Each path below is one point turned by a fixed rotation once a step. After each direction that follows a path, write how fast that rotation turns it, in degrees a step (0 if it stays still).
Each turn is a multiple of 5 degrees from 10 to 175, or 0.
Each row of a path follows its step; steps can be skipped.
Path 1:
step 4: [0.570 -1.236 -0.600 -0.510 -2.444 -0.686 0.481 0.094 -1.387 -0.376 0.410 -1.220 -0.956 1.087 2.124 1.014 -1.262 0.295 0.682 -1.443 -0.081 0.081 -0.248 0.192 -0.140 0.177 1.293 -0.930 1.541 1.974 4.602 0.721 -2.664 -0.593 0.499 0.604 -0.339 -2.881 -0.695 3.606 1.104 -3.684 0.626 -1.966 0.877 -2.492 1.255 0.360 -0.149]
step 7: [-2.854 -1.859 2.247 2.401 0.979 0.160 -1.687 1.683 -0.414 1.894 0.084 -0.240 1.517 0.816 -1.089 1.485 0.031 -0.325 -1.171 0.650 -1.490 0.631 -0.401 -1.566 1.115 2.115 2.065 3.016 -0.210 0.506 1.234 1.366 -0.110 1.684 -0.675 -3.976 0.589 -1.623 -0.428 0.122 1.412 1.250 -1.249 0.050 -0.777 -2.998 0.159 -1.879 -1.148]
step 11: [-0.633 -0.568 -0.102 3.051 0.129 1.589 0.672 2.196 -2.807 -0.462 -1.503 -0.287 -1.119 -2.098 -0.558 0.637 -0.947 1.376 -1.474 -3.392 -1.803 -0.793 0.525 0.108 0.677 2.185 -2.428 1.216 3.170 -0.461 1.621 3.221 -1.424 -1.500 0.595 -1.217 -0.200 -0.641 -1.109 -0.355 -0.646 1.619 1.293 1.457 -0.521 0.064 -2.053 0.448 1.027]
step 19: [1.758 1.974 -0.216 -1.027 -1.525 0.597 1.149 3.319 -2.933 1.491 0.675 -0.551 3.111 0.958 0.839 0.467 -2.181 0.289 -2.062 -1.073 -0.597 2.509 -0.342 -0.924 0.336 0.501 -0.055 -0.219 0.833 0.194 2.040 0.575 -0.455 2.707 -0.320 3.687 -0.918 -1.680 0.484 0.234 0.365 -1.023 -0.359 1.766 0.266 -0.539 -1.362 1.477 2.857]
step 20: [0.506 0.524 0.298 0.731 1.085 1.364 -0.748 -0.244 -1.097 -2.264 1.489 2.318 -1.366 -0.748 -0.591 -0.661 0.059 -2.920 -0.977 -1.653 -2.095 0.112 2.667 -0.456 1.818 -2.338 1.928 1.361 -1.469 0.100 -0.415 1.019 1.699 -0.750 -1.354 -0.060 0.424 0.283 -2.333 -0.556 -1.207 -1.302 -0.512 -2.379 0.990 3.850 2.991 -0.351 1.210]
step 24: [-1.448 2.711 1.210 -0.875 0.341 -0.248 -0.787 -1.902 2.538 -1.316 -1.904 0.096 0.294 -0.399 -0.125 -0.945 1.523 0.234 0.312 -0.075 -0.951 -0.726 0.706 0.236 0.553 0.726 -0.218 -1.182 -0.326 -1.119 0.318 1.297 3.632 -3.240 -0.913 2.192 3.627 -0.406 2.121 1.125 -2.890 1.960 -1.917 0.024 0.133 2.664 0.250 -0.754 -0.140]
step 25: [1.990 -2.561 0.233 2.774 2.039 1.176 -0.738 -3.263 0.018 1.577 0.231 -1.264 1.825 2.593 -0.882 1.044 -2.158 0.143 0.487 -1.449 0.314 -0.149 -2.489 0.248 -2.141 -1.173 -1.644 -0.516 -1.564 -0.072 0.135 0.120 -0.342 1.286 -1.442 -0.992 1.456 0.713 0.776 0.992 0.270 0.591 -3.096 -0.599 1.013 -3.400 -0.617 1.472 -1.607]
step 26: [0.138 3.813 -2.253 0.006 -0.949 2.876 -0.712 -0.236 0.784 -0.091 -0.195 -0.195 0.701 -2.251 -1.053 -1.515 -2.927 2.490 -1.347 1.612 -1.070 0.696 1.655 0.963 0.529 1.668 -0.897 1.744 1.353 -1.617 1.412 0.705 -0.834 0.445 1.113 0.136 1.137 0.534 -1.805 -2.938 0.907 0.469 2.023 -2.557 -1.110 -1.283 -0.860 0.499 -1.735]
Speeds:
[-0.492 -0.041 0.001 0.854 -0.833 -0.274 -0.634 0.127 -0.572 0.066 -0.137 0.321 0.600 -0.194 0.504 0.012 0.400 0.740 -0.237 0.403 0.673 0.952 0.156 0.045 0.095 0.229 -0.154 -0.094 0.431 -1.123 -0.260 0.063 0.603 -0.169 -0.139 -0.116 -0.710 0.864 -0.573 -0.220 0.064 -0.329 -0.112 0.148 0.184 -0.543 -0.101 -0.374 0.510]  90
[-0.021 -0.099 0.533 -0.159 -0.299 0.588 0.396 0.284 -0.361 -0.235 0.042 -0.718 -0.309 -0.462 0.329 -0.612 0.389 0.379 -0.156 0.553 -0.205 -0.043 -0.503 0.302 -0.257 1.063 -0.060 -0.219 -0.430 0.274 -0.481 0.650 0.023 -0.389 0.416 0.421 -0.347 0.144 0.871 -0.340 0.033 0.608 -0.714 -0.062 0.275 0.318 -0.402 0.905 0.953]  135
[0.403 -0.171 -0.179 -0.075 -0.499 -0.471 0.525 -0.042 0.483 -0.702 -0.239 0.143 0.554 0.204 0.614 -0.339 0.193 -0.092 0.382 0.361 0.116 -1.130 0.439 0.581 0.215 0.354 0.213 -0.193 -0.072 -0.375 0.223 0.109 0.121 -0.290 -0.736 -0.311 -0.431 0.157 -0.588 -0.682 -0.646 0.838 0.473 0.596 0.201 0.883 -0.354 0.097 -0.701]  120
[0.622 0.917 0.466 -0.256 -0.303 -0.699 -1.117 0.261 0.206 -0.649 0.023 -0.417 -0.487 -0.484 0.128 0.274 -0.352 -0.111 0.711 -0.605 0.255 0.254 -0.533 0.135 -0.324 -0.019 -0.140 -0.157 -0.236 0.791 0.147 -0.539 0.620 -0.129 -0.440 -0.414 -0.246 -0.233 -0.636 -0.315 -0.369 -0.123 -0.833 -0.248 -0.200 0.379 -0.245 -0.308 0.554]  95
[-0.072 -0.905 -0.083 0.634 0.454 0.226 0.290 0.010 -0.349 -0.127 0.133 0.794 0.313 -0.534 -0.246 1.074 -0.437 -0.425 0.593 -0.021 0.315 -0.723 -0.356 -0.254 -0.413 -0.511 0.656 0.441 -0.580 0.365 0.278 0.338 0.297 -0.270 0.406 -0.769 -0.281 0.554 0.093 -0.463 0.404 0.319 -0.577 0.495 0.401 -0.324 -0.120 -0.069 0.510]  160
[-0.033 0.023 0.977 -0.046 0.446 0.040 0.582 0.146 -0.961 -0.549 -0.279 0.182 0.169 -0.664 -0.311 -0.311 0.421 0.465 0.204 -0.686 0.005 -0.248 -0.026 -1.113 0.195 0.184 0.153 -0.188 0.591 -0.478 -0.132 -0.305 -0.901 0.441 -0.294 -0.066 -0.771 -0.745 -0.169 0.152 0.260 0.198 -0.608 0.202 0.164 0.408 0.249 -0.647 -0.311]  10
[0.554 -0.110 0.350 0.921 0.488 0.144 -0.771 0.221 0.165 -0.095 -0.011 -0.101 -0.403 0.827 -0.135 0.191 0.474 0.842 0.574 -0.699 -0.602 -0.205 0.461 0.102 0.632 0.168 -0.580 1.183 -0.584 -0.400 0.338 0.327 0.153 0.443 -0.546 0.067 -0.129 0.286 0.724 -0.215 0.092 0.318 0.135 -0.336 0.391 0.113 0.324 0.024 0.136]  80
[-0.069 -0.029 0.347 -0.185 -0.042 0.020 0.150 0.736 0.516 0.770 -0.117 0.429 0.263 -1.206 0.968 0.321 -0.247 0.136 0.196 -0.026 -0.437 0.194 1.048 0.286 -0.160 -0.649 0.215 -0.382 0.071 0.088 0.238 0.385 0.116 -0.153 -0.513 0.026 -0.362 -0.515 0.881 0.297 -0.498 -0.728 0.113 -0.345 0.789 0.364 0.354 0.025 0.206]  95
